(in the rows, 128 means zero)
Each named turn below is shown by a few rows before and after it. Which turns, in which order, take the first row of each later pair to the second? The first pair is answered.
turn V:
[164 137 113 112 140 124 115 107 170  88 119 122 129 163 120 139 131 161
 168 143 154 135 102 135 121 141 122 125 124 159 129 150] => [166 136 116 100 143 114  90 108 159  86 120 101 129 150 126 128 128 170
 145 128 137 156 108 142 118 134 136 126 128 151 108 156]
[ 98 122 136 109 146 119 111 169  96 132 156 114 112 151 145 163 102  66
  96 111 169 101 129 125  87 103 155 148 108 109  83 111] => [ 90 111 138 124 137 127 114 168 104 139 149 117 118 158 141 157 106  60
 100 102 149 100 127 124  89 104 165 142 111  97  85  99]
[108 158  89 163 105  69 182 138 136  93 139 156  81 144 127 154 142 108
 174 118 141  68 143 123 105 114 118 114  89 120 128 125] => [119 171  92 131 120  50 153 140 115  74 153 132  74 128 145 153 132 129
 146 128 157  91 152 134  93 109 122 122  83 129 107 146]
[124 113 152 109 122 142 128 159 132 154 127 128 131 136 157 123 131 111
 113 129 159 104 125 120 116 130 125 158 130 104 106 114] => [124 115 148 107 123 142 129 158 131 152 127 129 132 135 159 123 135 114
 115 131 161 101 126 120 113 129 124 158 128 104 105 115]
turn Z:
[135 130 125 144 152 132 170  97 122 161  95 121 158 119 119 114 105 184
 121 139 139 177 147 124 176 144 113  98 118 149 128 138] => [113 104 148 161 143 150 156 106 130 176  89 111 168 139 119 110 118 155
 112 113 103 177 134 117 177 138 129 101 129 120 114 120]
[126 172 161 144 131 134 136 159 188 125 139 170  85 132 114 113 136 106
 134  82 163  81 119 148 125 102 156 121 114 110 108  80] => [141 191 147 129 136 120 147 153 172 113 147 177  79 112 118 116 119 130
 136 108 190  87 137 155 127 108 141 120 106 135 119  96]
[134 112 137 113 131 136 134 129 116 151 136 117 142 135 151 120 124 126
 145 130 142 141 152 121 141 129 126 124 134 136 139 130] => [130 106 144 120 130 142 134 131 127 149 132 116 143 143 151 117 134 115
 146 120 131 135 141 119 142 125 128 127 137 129 133 126]
turn E:
[126 138 109 143 112 164 181 130 108 153 131 120 115 149 100 138 122 111
 159 197 177  91 121 110 154 148 113 111  80 120 131 102] => [132 139 111 137 128 166 174 126 113 151 132 113 117 146 103 135 124 117
 156 200 180  99 114 109 165 152 108 111  80 122 125 103]
[126 109 158 152 113 149 145 105 175 137 116 114 146 121 132 117 164 132
  91 113  85 163 116 127 146 127 138  97 143 118 132 152] => [116 111 152 158  99 143 150 107 169 145 115 120 145 122 126 120 153 125
  94 107  77 158 123 127 136 121 146  94 141 116 142 149]
[130 134 131 144 126 140 123 122 110 143 113 152 133 112 131 121 121 137
 138 134 133 122 141 132 163 123 131 134 128 120 123 113] => [129 136 127 142 122 138 126 124 113 144 113 156 129 108 128 121 119 137
 141 136 132 120 140 132 160 123 135 134 126 123 124 114]
Pairs:
Each pair is two turns apart.
[162 187  39 148 122 129 101 157 123  98 116 163 111 111 125 167 139 113
 153 171 129  87 101 135  60 123  93 155 111 164 104 131] => [141 164  68 163 120 130  52 156 112 109 111 117 127 103 126 137 137 116
 103 123  52 138 114 146  52 103 138 146 131 122  70 131] : V then V
[123 141 112 117 153 116 132 155 123  98 158 132 129 137 139 137 161 102
 142 146 170 115  88 112 124 130 115 139 106 123 135 141] => [110 126 131 128 147 117  99 154 118 104 152 102 139 129 138 115 158 104
 108 107 114 145 100 115 113 114 145 135 120  92 111 138] : V then V
[120 133 115 143  95 119 137 136 132 125 111 145 112 118  99 123 116 122
 134 120  85 128 146 131  95 109 141 110 130 111 125 127] => [127 142 105 139  93 112 154 133 126 129 115 150 112 119 100 133 107 131
 145 138 113 124 153 131  99 116 133 109 122 127 139 127] : V then Z
[142 158 100  93  96  67 129 140  63 100 163 121 101 116 137 144 100 137
 113 150 139 130 187 129 110 108 133 129  98 152 113 142] => [118 108 129 138  87 126 101 163 130  98 155 141 114 155 128 135 166  70
 127  95  71  82 119  98 109 102 150 133 126 101  93 116] : Z then Z
[102 106 132 153 123 146 144  88 114 196 135 140 114 113 110 113 102 154
 105 128  80 184 179 148 104 167 151  64 105 124 149 105] => [ 99  94 129 172 117 165 164  97 140 201 128 167 116 137 102 123 119 129
 136 125  87 147 155 136 111 175 141  66 105 123 167  92] : V then Z
[131 125 158 134 183 144 130  84 153 110 107  96 181  91 119  95 110 182
  91 141  91 186 167 172 183 143 119 119 100 138  88 155] => [123 113 149 172 163 174 189  84 188 134  91 146 190 122  97 106 118 157
 143 152  97 141 149 156 201 159  98 112  95 142 125 122] : V then V
[144 164  90 102 117 108  81 150 126  71 166 164  99 100 129 129 148 116
 133 126 135  84 118 125  71 105 139 139 123 135 110 163] => [142 163  96 105 114  99  66 147 115  75 163 146 107  89 128 116 140 130
 115 115 113 108 135 135  69  95 152 133 127 126 101 165] : V then Z
[153 125 125 155 142 161 121 103 166 125 110 130 157  99 109 110 138 191
 143 123  83 162 123 117 147 131 140 111 156 143 113 129] => [162 140 110 144 149 160 142 106 169 118 113 149 149 101 108 127 139 194
 166 150 125 141 117 115 152 140 119 118 147 168 131 132] : V then V
[155 126 103  94 102 161 153 155 137 114 115 173 117 104 120 167 169 128
 176 150 151 115  83 110 135 170 104 134 117 165 148 126] => [149 126 128  70 116 137  79 157 102 101 124 104 117  78 141 139 160 152
 102 115 101 180 103 126 111 143 147 139 128 139  92 152] : V then V
[ 75 109 138 153 123 104 152 108  80 187 103 102 135 121 114 115  60 154
  99 143  80 170 194 164 140 136 153 127 117 120 157 102] => [ 71  85 138 189 109 154 170 126 143 183  90 157 143 152  98 122 111 106
 151 129  60 103 132 134 152 145 139 125 130 105 166  76] : V then Z
[138 151 115  80 130  97 129 163 101  73 128 153 147 110 160 102 126 159
  85 177 175 109 138 147 133 206 106 147 133 169  83 154] => [ 92 100 152 145  96 132 116 160 125 120 101 132 182 129 133  69 137 136
  65 104  56 135 137 140 139 184 155 128 161 105  66 112] : V then V
[102 133 120 134 109 107 135 150 131 127 133 145 122 139 119 157 130  96
 149 123 142 101 133 123 104 134 132 159 127 128 143 110] => [111 146 113 110 119  88 123 151 111 115 142 133 113 124 130 154 121 115
 134 131 157 121 150 134 100 131 131 164 124 143 137 127] : Z then V
[113  95 164  81 173  87 154 122 110 109 168  80 141 123 175 144  91 172
 180 159 107 140 123 102 153 193 143  99  92 176 111 128] => [ 97  67 180 106 170 119 137 132 148 107 164  91 146 147 170 140 128 133
 187 127  67 113  84  86 154 189 150 101 108 146 100 114] : Z then Z
[107 133 115 164  84 127 115 142 133 130 130 160 137 121 108 112 136 112
 142 104  81 117 133 128  92 108 148 126 135 105 131 120] => [129 162  93 142  91 101 131 127 109 119 136 162 127  93 109 118 115 151
 142 139 121 131 160 141  91 112 131 120 120 141 140 137] : Z then Z
[129 134 136  97 108 128  92 127 148 101 148 125 117 124 136  96 176 145
 106  56 114 158  75 141 129 106 161 141 123 100  75 163] => [133 135 127 113  99 137 102 122 163  99 141 145 121 120 126  94 186 148
 124  54  96 150  74 135 133 112 153 130 126  99  82 160] : Z then V
[151  95 143 145 155 151 203 100 119 129 131 150  96 129 136 139  90 181
 190 172 201 152 143 130 148 150  99 162 136 178 154 154] => [107  59 197 141 161 151 134 113  97 151 127  66 107 142 153 112  81 155
 111 108 132 210 148 136 134 121 162 177 154 116 100 143] : V then Z
